The rows of Z fall into a few groups, which share some directions, and each row is roughly a mix of its group's hidden directions.
Z (170 x 10):
[[-15  -1   1  19   9  -8  21   8  -2  -7]
 [ 21 -15 -12  -3  -7 -18  -5  -2  -4  -7]
 [ 16   4   0   7   3  -2  15 -21 -16  -5]
 [ -6   3 -16 -12   0  10   8   7  20  15]
 [-10 -11 -18 -17 -16 -11   3   0   4  -4]
 [-13  -6 -10 -27  -5  -2   0  12  -6  -5]
 [ 22  -4 -10  -2  -1   3 -11  17 -12  11]
 [ 18  -1   8  13 -17 -12  -5 -13   6  -8]
 [ -5 -15  -9 -19  -7 -10   7  19   0   4]
 [ -3  -5 -12   3  -6  10  14  -7  24  12]
 [  4  24  -6  -3  15  -8  -7  15   3  -6]
 [-14  -9   0  -8   0 -22  10   8 -15  -6]
 [  2   3  -9   5  -8 -14  25 -11  -3  11]
 [ 12 -25  12   8   5  -7  13  -7   1  -3]
 [ 17  23   3  15   4   1  -5 -10  -3  -6]
 [  6  -5   0  -8   1  19  -9 -13  22   6]
 [ -7   4  10   9  -6  -1 -21  -2  -9 -21]
 [ -4 -15  13  15   2  -3   5 -18   6 -15]
 [-15 -27  -3  -2   4   1  13  -4   9  -1]
 [  7   8   6   0   1   1 -15 -20 -13 -18]
 [ -1  -2  -4 -23  -2 -14   1  15 -16   3]
 [-11  -7  19   5  -2  -9  -1 -14 -19  -8]
 [ 10 -15  -2  -8   8  -1  21 -15 -11   6]
 [  0  -8  -3   6 -18  15  22   9   8   4]
 [ 14  15 -10 -10  -8  21   1  10   8   1]
 [  3  -7 -13 -14  13  -3  19  -6   3  17]
 [  5  11  -7  12  -2  11  -7 -18 -16  12]
 [  9  -5  -2  20  -7   6  17 -12  14  -9]
 [-18   3  10  -4   6 -20  -8  13  -4 -13]
 [  4  -4   5  22  -1 -18  19   1  -5   2]
 [ -2   0  -2  -2 -15  -1   8  21  23   3]
 [  4  -4  -8   9 -18 -16 -10  -6  -2 -19]
 [ -2   5 -22  -8  -3   8 -17  -6 -14  10]
 [-21  -6  14  10 -10  -7  15 -11   0   0]
 [ 17  -3 -19  -9  -2 -11 -17   1  -9  -5]
 [-24  -7   9   6   5  -9  10  -8 -14  -7]
 [ -9 -10   6   8 -14   2  18 -16  11 -10]
 [ -2  13   4   7  -1 -25 -18   5  -4   7]
 [  2  -9   1   9  -5  -6   8 -31   3   1]
 [ -6  -8   5  24   5  -1  13 -19   5  -1]
 [  6  -3  -4  -9 -12  19  16   7  17  -5]
 [ -1   2 -14 -11  -6   0  -2  -1 -26  14]
 [-18   0  -3   8 -11   8  12  20   4  11]
 [  4  -9   0 -19 -12  -9  -5  -1  -2 -23]
 [-20  17 -11 -13  -8  -7  -3  11   5  -3]
 [ -9   4 -12   0   4 -18  15  17 -11   7]
 [ 25  -2  -2   8   2 -17  -6   1 -14  -4]
 [-10 -15   2  14   8 -17   8  -2  18   2]
 [ -8 -21 -16   1  -9  15   8  -5   7   8]
 [  1  17   7   5 -15   1 -19  13 -13  -2]
 [ -7  22 -14   7  16   7  -7   5   3   8]
 [ 11  -1  -3  15  17  17   5 -16  -2   4]
 [ -1 -12 -15   8  -5  17   9 -20  -4  -6]
 [-16  24 -12  -1  -3   6  -2   8  11   9]
 [ 16  -3  -2   4  17 -12   3   8 -21   5]
 [  6  -8   0   3  -4   3  23   5  20  14]
 [ -5 -20  -9 -16  -8   2   5  18   7   7]
 [ 11  12 -10  -9 -15  10 -12  16   4   9]
 [ -9   2  11   2 -23  17  -4   8   9   8]
 [  9   5   9  11   3  17  -7 -16 -16  -9]
 [ 28   4 -10  -4   3  -1 -17   6  -3  -4]
 [  3   4  22   4  -4  -6  10  12  14 -16]
 [  0  21   0   5  -4   8 -23   3   0 -14]
 [-12   7   5  -6  -9 -11  15   6  12 -21]
 [-15 -13  -8   2   8  -5  -3   4  20 -17]
 [  8   3   5  -3  20   4  17   5  -1  21]
 [  0  14   6 -10 -13  -6 -15   7 -22   2]
 [-12  -4  11  -2  14 -10   5 -21  -9 -11]
 [ 17  11   5   3   5  14  -5  -9  11 -19]
 [ 11  -5  -9  14  22  10   5 -11   8   7]
 [  3   9  -6 -13 -17  21  -8  -9  10  -6]
 [ -8   6  -1  -9 -12   4  23   2  19   0]
 [ 22  -3 -10   6 -15 -13 -13   4  -6  -3]
 [-10   0  24  -7   8  -9   1  -2 -19  -4]
 [  4  22   1   3   9   1 -19  12 -10 -10]
 [ 12  -3 -23   2   8 -13   2  16 -10   3]
 [ 12   5   6  -3 -15   4   5  -8  22 -16]
 [-14  -8 -16 -12 -15  -3  -1   8  -9  15]
 [  3   8  18   3  25  14   5   4  -2   0]
 [ -9  20 -21  -3   2   7  -5   5  15   2]
 [-17   2  13  11  10   3  -4 -23  -5   1]
 [  5 -14   9  13   7  -2  21  -4  16   4]
 [ 27   7   0  -2  12   2 -14  -4   4 -10]
 [ 23   5  -5   5 -13  -2   1  19  -8  -9]
 [ 20   8   2  21   8   1  -7  14   4  -7]
 [  8   8   9  -5   7 -19   7   1 -17  17]
 [ 18  16  -6   9   1   5   3   7  14  16]
 [  9 -18   0  -6  -8  19  -8  -5   1  18]
 [ -8 -16 -11 -11 -21  -5  10  -5  10   5]
 [-15   1  -4  -7 -24   5   7  -1   9  15]
 [ -8   4  12  19   2   1  -2 -11   2 -24]
 [  5 -15  15   2  -6 -12  17   4  13 -13]
 [ -1  -4   7  19   5  11   3 -12  22  -8]
 [  5 -13   4 -18 -17 -16   3   8  -9  -7]
 [ 16  -5  -7  -3  -5 -14 -18  -3 -18  -8]
 [ -9  11   3  11   7  17   8 -13   3  18]
 [  1 -15   2  13   6   6  18 -19   9  -6]
 [ 11   9  -8  11  12 -20  -5 -12 -13   1]
 [ -5  -1  -3  -4   3  10   4 -16  29   0]
 [-19 -13 -13 -13   8  -4  -3   8   8 -13]
 [  1  -5  10  13 -15  17   7   8  16 -10]
 [ 20   7 -10 -10   5   6  -4  -5  23   3]
 [-10 -15   7  -1 -22  -8  11   2  -4  14]
 [  5 -19   5 -16 -22  -6   5  -3   4  -7]
 [  6  -5  12  11  -3 -10  -8   1 -26  -7]
 [-23  -1  12  -3   4 -15   4 -13  -1 -11]
 [ -9   6  11   4 -11  19   7   7  18  10]
 [ -5  -7  12   6  -2   6  -8 -15 -10 -24]
 [-14   5   3 -13   2 -15 -13  15 -15   2]
 [ -8  -9  -3  -1 -20  -9  16   6  18   5]
 [ -3   4   9  14 -11 -10 -13   5  17 -16]
 [-10  -8   6  -8   2 -26  12  12  -8  -2]
 [ -4 -25   2 -13 -18  -8   6   2   1  -6]
 [ 12  16   5  15   4   1  -5  -3 -23   8]
 [  8   4 -14  -1  -9   7   1  -7 -17  23]
 [  6 -11  -5  11 -16  10   3  -5  -1  24]
 [  7  -1  -2  18   4  14   5 -25  -1   8]
 [ 13   3  -2 -23   9  11 -10  -3 -11  10]
 [  9  -2  -4  18  15  -7 -19  -3 -14  -5]
 [  4   1 -28  -2  -1  -7 -17   7 -10  -1]
 [-10   5 -19  -8  -4  13 -11  15  11  -8]
 [ -7 -11  17  17   0 -15  -2 -13   3 -10]
 [ -6  18   7  -5  18 -13 -15  -8  -5  -3]
 [-16 -14   9  -1 -10 -21   2   4  10  -9]
 [  7  -1  -8  -3  21   6   5 -18 -15  10]
 [  7   2   9   3   7  13  12  -7  25 -10]
 [ 12   3 -18  -7  -9  18  -2 -10 -14   4]
 [ -9  -9  -9 -21  -9  -8  -1  20  -6   2]
 [  0  18  -4  18  16  -2  -2   8 -17   7]
 [-22 -15   6   4  -7   3  17 -11   1   5]
 [-17   0  -6  -7   1  -8 -12  20 -16   6]
 [ -4  -6  21  20 -15 -10   4   5   4   2]
 [ 13  13 -11  -1  -6  15 -10  -9 -13  13]
 [  8   4  12  11  14  19  -2 -12  -6  11]
 [ 15 -18  -9  -9  -8  -4  -7  18  -9   4]
 [ 14   3 -12  20   6 -14  -2   6  -9 -13]
 [ -7  -5  -4 -19  -3 -21   4  17  -1  -9]
 [ 20  -7  -6   3  -7 -23  -4 -10 -10  -1]
 [-19  12   6   8  15 -13   3 -14   0  -8]
 [ -1   3  -6 -20  -4  -8  -5  12 -19  15]
 [  9 -22  -6  -5 -12  -4  -3  19  -3 -10]
 [  7  11   1   0  10 -24 -11  -7 -12 -10]
 [-10  -6  -2  -4   3 -15  10  -7 -25 -11]
 [  8  17  14   1 -20 -12 -11   3  -7   1]
 [ 12  -4 -11  -4  -1  20   1 -16  17  -3]
 [-16  -4  11  15   4  16  -6  13  -5 -11]
 [ 21  10  -5  -2   5  -4  10 -14  15  11]
 [  5 -10  -4   0  18   0  -8 -13 -23   4]
 [ -3  18  11  -6   2 -13 -17  17  -4   3]
 [ 21   0   9  14  18   3  -8   1  -9  -9]
 [ -4   9  -1 -11   5  24 -14   9  11  -5]
 [ -7  12 -19 -13  -1  14  -3  -8  16  -3]
 [-13  -4 -20   6   5 -15   4   5  -6 -18]
 [  1   6  20   9  22   8  11  -7   7  -2]
 [-17  -8  11   8   2 -16   5  11  14 -11]
 [  3  -3 -27 -11 -10  -4  -3  12   3  10]
 [ 10  -2  -6   7  19  18   7 -18  -3   1]
 [  5  10  21   4  15  19   2   1  10   1]
 [  4   1   0  24 -11  -3  14  -2  15 -11]
 [-26  -9   4  -5  -7  -2   0   0 -20   3]
 [  2 -11  14  10   2 -17  11 -20   6   0]
 [-13  18  16   5   9   2  -4  -9   6 -17]
 [ -8 -17 -17 -11  -8  -3  12  -1 -17   3]
 [ 16   6   9  14  19  16  -4  -7   1  -2]
 [  5   5  17  14 -14   1  -9  -9   4 -19]
 [ 10  -7  20  13  13  -5  14   3  10  -9]
 [  3   3   1  10   2  10  -5  29 -14   1]
 [-26 -10  -2  -6  -4 -11  -5  17   1  -5]
 [-19 -17  -2 -15  -2 -16   4   4   5  -9]
 [  6  -4  -4  -8  20  -2 -11 -11 -18 -12]]

Here is one row of each group, with its name. Which group are the others in?
[  3   0  10 -22  11   6 -10 -20  -2   4] | J
[ 12   8  -7  18  -1  10   6  -3  18 -13] | A
[ -4 -14  -6  -1  -9   9   4  12  25  -5] | M
[  9  -4 -11 -12 -23  -2 -14   4  -4 -12] | P
[ 15  14 -12  -4   6  17   3   6  -2  17] | S

[-21 -11  -6 -11  -3  -7  -3  11  -4 -19] | M
[ 15  -2  28   8  -1   5   4   1   4 -12] | P
[  1   4  14   3 -20  -9  -7  -2  12 -20] | S
[-1 17  2  1  4 18 -3 24 -3  7] | A
[ -7  13  12  21   0  -2 -11   4  18  -2] | M
[ -1  -4  13   9   9 -18  17  -7  -1 -16] | M
[22  5 -7 -9 22 -1 -8 -4 -1 -6] | J
[ -1  -4  -4 -18   2  10   7  -4 -26   8] | S
[ 17   6  -5  -3 -17   1   6  17  15   4] | M
[ -2   8   7  18   5  20   1 -17   2   9] | A
[ 11 -11 -13  -3 -18  -9  18  11  -1   1] | A
[  0 -21  19   4  -2 -11  11  -3 -11   6] | P
[  0  -6  17  18  -8 -13  15  -6  -9   6] | J
[ -2 -24  -7   1 -11  -6  12  -8  -1  16] | P
[  6  -7   9   9   4 -14  10 -23  14  -4] | S
